Families of rows that turns and mirrors carry onto each other, the same ones carrying the whole set onto itself: the rest of each named row's family, in list order:
4 families of 8 rows:
gud:  26 -24  -8 -29  21  34 -11  31 -37
mivad:  10 -12  22  25  48  11  -5   7 -41
gagut:  34  21 -32  -5 -31  37 -13  17 -29
sagor:  19   0 -38 -18 -34  30  -5  14 -34
doso:  42 -18 -17 -26  29  37 -12  24 -28
Vadok: 28 38 -3 40 22  6 -6 28 -5
fubo:  34  22 -24  -2 -36  31  10  29 -16
minit:  27  -9 -23 -19  24  47  13  43  -7
pasu: -14  20  10  47  11  14  22  -6 -29
med:  31  37  11  49  18  18  -1  16 -25
Nifo:  -1 -15  -6  42  36  -8   5 -10 -27
teven:  26  29 -12  48   1  -4  13   1  -1
bopar:  46 -11 -20  -8  26  43  -6  44 -16
gaz:  40 -11   0  38  10  29 -15 -13 -55
kovu:  31  -7  13  24  30  30  -8 -20 -53
sanur:  -8 -34 -19 -10   1  48  20   3 -35
mora:  29  18 -36  -4 -30  33  18  19  -1
lizen:   5  20  -4  44 -23   2  17 -10 -27
moba: -18   3 -35 -10   1  10  15  30   4
sifoz:   5  -2 -41 -20  -1   8   4  41  -3
birus: -14  19  -2  40 -12  20  13 -19 -34
zir:  11 -12  11  21  59  10   3   3 -25
Ruzi:   1 -21  -4  35  50  -1   7  12 -15
zut:  44   0  -4  45  22   7 -18  -8 -43
bov:  15  24 -12  48 -12   2  18 -15 -12
dev:   2 -34 -18 -28  18  37   8   1 -35
Pogan:   5 -32  -9 -30  16  35  -2  19 -42
Bopag:  11 -17 -21 -18  -6  62  20   9 -35
ginez:  20 -10  23  25  34  22 -11  -3 -54
turu:  -5   9 -27  -5 -20  15  32  31   1
paziz:  25  31  -6  44   3 -11   8  23  -5
fego:  10  12 -37  -5 -21  25  29  20   8

Same family as doso: fubo, kovu, lizen, zir, dev, turu, paziz
Same family as fego: gud, mivad, teven, mora, bov, Pogan, ginez
Same family as sanur: gagut, Vadok, bopar, gaz, moba, birus, Ruzi

